In the data rows, the value 128 means zero.
Here are some points, each followed by its number:
[126 105 105 116  82 131 128 146 187 161 169 151 148  95 130 113 104 153
  56  99 219  98 163 126 174 166  84  93 156 102  99 106] 0
[171 165 242 157 119 151 126 139  82   9 104 110 175  39 135 126 107 123
 190  65  66 127 149 221 224  23 180 156  69 127 117 133] 1
[126 122 105 119 124 122 132 134 144 152 158 131 137 126 134 126 114 128
  98 122 175 107 138 123 130 153 111 112 140 118 110 123] 2
[107 162 140 120 142 130 162 123  80  91  71 112 119 130 115 124 129 121
 138 167 119 162  90 145 110 120 154 164  85 150 130 139] 3
[ 95 145 137 120 114 124 145 113 112 113  77 123 128 121 126 117 118 132
 106 155 187 136  95 134 151 144 120 132  99 124  99 117] 4
[112 131 123 132 110 131 135 135 141 129 123 137 135 113 132 120 115 139
  91 126 184 111 134 140 158 144 107 120 119 114  99 129] 5
[121 139 114 140 122 133 123 124 146 149 131 140 127 123 126 117 123 126
 107 132 146 119 137 122 135 143 115 120 134 116 111 128] 6
[115 118 119 131 124 116 144 132 141 141 133 128 141 127 129 133 125 129
 107 132 164 118 125 115 137 147 109 112 138 114 111 126] 7
[126 102 109 117 125 114 113 136 170 149 148 142 137 131 127 137 121 143
 109 133 158 123 151 108 109 145  91 106 150 127 127 121] 8
[110 136 125 123 104 133 138 141 145 119 124 144 136 113 128 116 113 147
  86 129 195 117 144 150 156 140 107 121 111 118 101 133] 9
[153 106 171 164 146 120 107 138 132 126 168 120 138 114 165 132 132 127
 152  72  91  90 151 139 177 103 114 102 138 117 110 138] 10
[143 116  83 101 147 119 117 128 130 182 162 114  70 213  91 143 170 132
 147 160  45 156 131  62   0 148 154 151 158 145 212 153] 11
[128 105 100 122  99 127 125 141 186 157 160 154 147 106 133 119 107 146
  75 114 211 101 160 120 159 163  88  92 158 109 104 108] 12
[140 127 151 153 140 128 125 125 122 114 136 127 149 108 145 136 130 122
 152 115 100 113 137 138 156 104 125 121 133 129 113 133] 13
[130 116 142 154 134 115 111 128 132 148 133 121 122 128 143 132 136 119
 141 121 110 107 119 121 152 126 125 124 131 120 108 136] 14
[153 149 172  80 114 165 128 128 108  40 106 130 140 103  96 135 118 127
 158 114  80 174 152 170 122  67 183 165 106 166 182 125] 15
[ 94 147 137 154 139 117 160 115  85 115  76 118 109 138 137 134 143 104
 136 143 134 127  60 131 139 141 124 153  93 117  94 124] 16
[148 164 207 182 169 163 121 104  16  78  77  80 109 128 128 125 165  85
 244 100   0 143  71 157 114  30 212 189  89 129 159 169] 17
[156 128 153 120 104 145 117 145 144  94 156 126 157  91 134 126 111 135
 131  86 124 121 179 151 157 109 132 127 131 124 144 126] 18
[195 144 255 158 105 166 113 150 112   0 138 117 216   0 163 116  92 125
 193  22  80  94 197 241 255  12 170 137  86 126 115 123] 19
[133 109  83  81 129 120 118 132 177 142 156 146 126 155 117 135 110 133
 115 143 146 153 157  95  72 152 121 113 160 154 171 105] 20
[134 122 102 135 139 116 138 144 147 146 144 139 142 133 138 136 121 122
 116 135 169 114 143 127 132 158 103 101 140 134 110 128] 21
[133 121 126 137 137 130 122 128 134 134 131 123 123 139 133 135 137 126
 138 133 101 125 121 124 115 131 133 131 134 128 144 136] 22
New points follow, each followed by the numbers of its two nearest points above by angle, nearest first.
[121 111 100  88 109 129 106 129 168 136 141 137 110 160  93 124 126 146
 123 140 144 155 157 102  85 147 117 126 149 142 167 122] 20 8
[ 86 155 146 149 131 133 148 105  80 119  60 120 113 129 125 121 144 104
 137 151 118 139  51 143 153 125 146 151  95 110  96 129] 16 3
[142 143 166 174 153 128 116 118  75 134 120  96 110 148 137 130 157 107
 198 105  13 130  95 126 111  85 164 157 119 121 143 145] 17 22
[112 159 132 110 138 138 153 121  93  90  79 124 125 124 110 124 124 124
 125 162 139 159  98 138 118 121 150 158  90 153 127 133] 3 16
[117 129 106 127 110 134 130 125 137 149 122 138 112 140 126 127 121 131
 103 135 134 130 121 115 124 146 114 131 134 119 118 119] 6 7
[134 114 100  96 122 126 126 138 162 148 156 134 114 154 111 123 130 148
 110 151 149 151 152  94  67 150 128 126 141 124 166 123] 20 11
[157 130 135  87 122 144 114 139 149  90 152 140 131 141 104 147 123 141
 157 122  94 166 170 130  83  90 152 132 133 169 194 120] 15 20
[155 178 207 162 156 161 145 117   6  55  83  81 118 118 126 120 146  82
 208  91   0 146  86 165 138  38 219 191  69 145 155 167] 17 1
[137 123 129 146 148 140  97 116 119 162 137 120 109 142 128 130 150 119
 155 124  63 120 124 115  97 118 144 138 141 116 144 137] 22 11
[144 139 146 143 150 135 135 126  93 121 137 101 120 142 133 141 141 118
 157 121  58 131 110 128  97 102 152 152 121 132 154 136] 17 22
[195 122 160  81 128 151 125 133 155  52 149 140 158 122 109 139 127 154
 182 119  56 189 204 147  58  60 170 139 149 171 235 125] 15 18
[156 142 190 205 160 133 111 121  56 136 135  83 113 141 153 133 165  94
 223  76   0 117  90 129 122  62 177 161 119 110 138 151] 17 13
[131 120 109 139 137 120 132 140 145 143 142 139 141 124 140 134 122 121
 115 133 168 106 142 131 144 154 105 101 134 124 102 131] 21 2
[107 135 127 143 119 131 128 127 128 139 124 131 135 103 141 117 129 126
 104 120 157 107 127 137 156 157 114 120 126 113  91 123] 5 9
[144 172 207 156 161 155 144 122  28  48  69  89 123 113 115 142 149  83
 222 110   0 166  74 164 124  27 220 193  79 140 161 147] 17 15
[ 89 164 109  99 125 136 133 106  94 129  76 116  83 148  91 117 143 125
 118 185 131 170  82 118  89 142 150 166 111 131 133 130] 3 16
[145 151 140  58 113 146 142 133 113  51 110 128 132 146  80 142 115 147
 148 143  96 201 156 139  60  79 168 165 112 185 222 119] 15 3
[160 134 159  60 106 167 120 134 139  50 129 138 142 111  88 137 112 137
 150 113  88 182 178 160  97  80 175 153 124 172 204 115] 15 18
[131 145 150 154 147 137 137 117  92 108 100 110 122 134 133 128 144 110
 166 126  61 138  89 133 120  99 161 151 115 130 135 139] 17 3
[132 121 105 129 142 115 142 140 146 141 142 139 140 132 141 134 118 127
 116 134 173 118 143 122 130 152 105 102 138 136 113 120] 21 2
[136 111  79  83 112 142 127 135 162 159 150 139 120 164 104 141 127 139
  98 133 145 143 151  99  76 149 129 125 157 143 168 126] 20 11
[110 138 132 144 138 123 131 115 101 135 109 132 115 136 133 124 135 118
 129 134 124 116  95 126 143 135 124 134 111 129  98 136] 16 4
[130 118 103  97 123 135 121 128 152 137 141 140 121 144 115 131 132 146
 104 140 149 150 147 110  94 138 128 121 146 141 152 118] 20 8
[120 141 120 128 117 127 145 126 126 137 105 124 118 123 123 121 133 130
 109 158 165 139 113 129 126 148 138 136 108 115 109 136] 4 16
[122 105  60  61 104 132 116 131 181 157 151 150 104 171  88 127 122 159
  91 156 163 166 166  88  54 153 124 115 170 145 192 120] 20 8
[138 155 159 165 168 142 143 113  60  93  79  98 113 148 131 135 159  94
 204 126   5 151  70 137  94  76 189 167 108 139 155 149] 17 3
[173 123 173 204 178 126 115 122  69 140 149  84 127 139 161 144 164  86
 210  68   0 111 106 123 119  71 171 160 143 123 144 154] 17 22
[138 168 164 156 171 143 130 115  51  97  79  99 100 138 122 140 151  97
 197 126   1 165  63 140 100  71 192 179  95 135 152 143] 17 3
[169 121 142 165 176 126 109 123  82 162 161  88 102 179 135 150 171 101
 200 100   0 131 114  95  59  88 173 161 153 130 177 159] 22 17
[115 137 145 153 132 121 132 120  90 128 105 114 126 123 131 126 127 106
 138 127 120 109  91 137 153 116 133 146 111 115  99 141] 16 17
[104 161 121 149 153 134 154 114  82 128  82 115 115 121 128 125 141 112
 126 155 140 129  70 136 142 138 144 149 103 109  86 143] 16 3
[118 122 100 102 127 124 130 125 147 133 129 138 124 140 119 122 120 128
 119 145 143 147 131 111 103 148 124 124 138 139 142 114] 20 8
[178 128 160 185 168 141 109 116  76 148 154  91 118 142 139 134 162  95
 202  72   0 114 118 135 104  65 171 146 139 112 150 154] 17 22
[101 180 147 111 155 134 175 112  53  62  36 110 114 137 100 127 131 110
 150 185 100 181  64 148  99 103 176 187  65 169 144 142] 3 16
[138 108 105  61 101 134 119 143 207 113 160 156 130 140  92 135 106 157
 114 135 168 157 189 112  80 144 107 104 164 159 199 106] 20 8
[125 100 101 113 114 117 108 138 181 159 161 135 125 141 126 133 119 149
 109 140 179 122 160 108 118 153  98  95 155 119 131 116] 8 12
[148 129 143 113 124 136 120 132 130 112 147 123 124 134 110 130 129 134
 145 110  85 152 151 130 104  95 147 138 136 148 174 129] 15 11
[101 144 111 117 122 128 140 121 115 126  97 132 124 124 122 119 126 123
 106 144 164 128 101 132 143 152 114 131 117 127  99 123] 4 5
[135 146 145 145 152 135 129 124  91 117 109 110 112 128 127 135 139 112
 161 126  67 142  98 136 115 106 159 154 113 128 135 137] 17 3
[146 116  93 103 153 123 103 126 118 190 174 107  75 215 100 148 167 131
 159 150  47 147 132  67   7 130 155 151 158 134 197 157] 11 22
[169 136 146  76 113 156 114 142 144  60 154 139 133 138  95 151 117 140
 170 110  68 182 184 141  79  60 168 146 126 184 215 118] 15 18
[100 153 137 153 141 115 155 112  87 120  72 118 116 139 143 135 135 113
 138 155 139 129  73 136 131 129 140 148  98 119 102 135] 16 3
[ 75 171 117 112 113 129 154 104  79  87  34 119 107 138  90 112 133 125
 125 195 152 178  68 141 108 144 152 170  85 141 126 118] 3 4
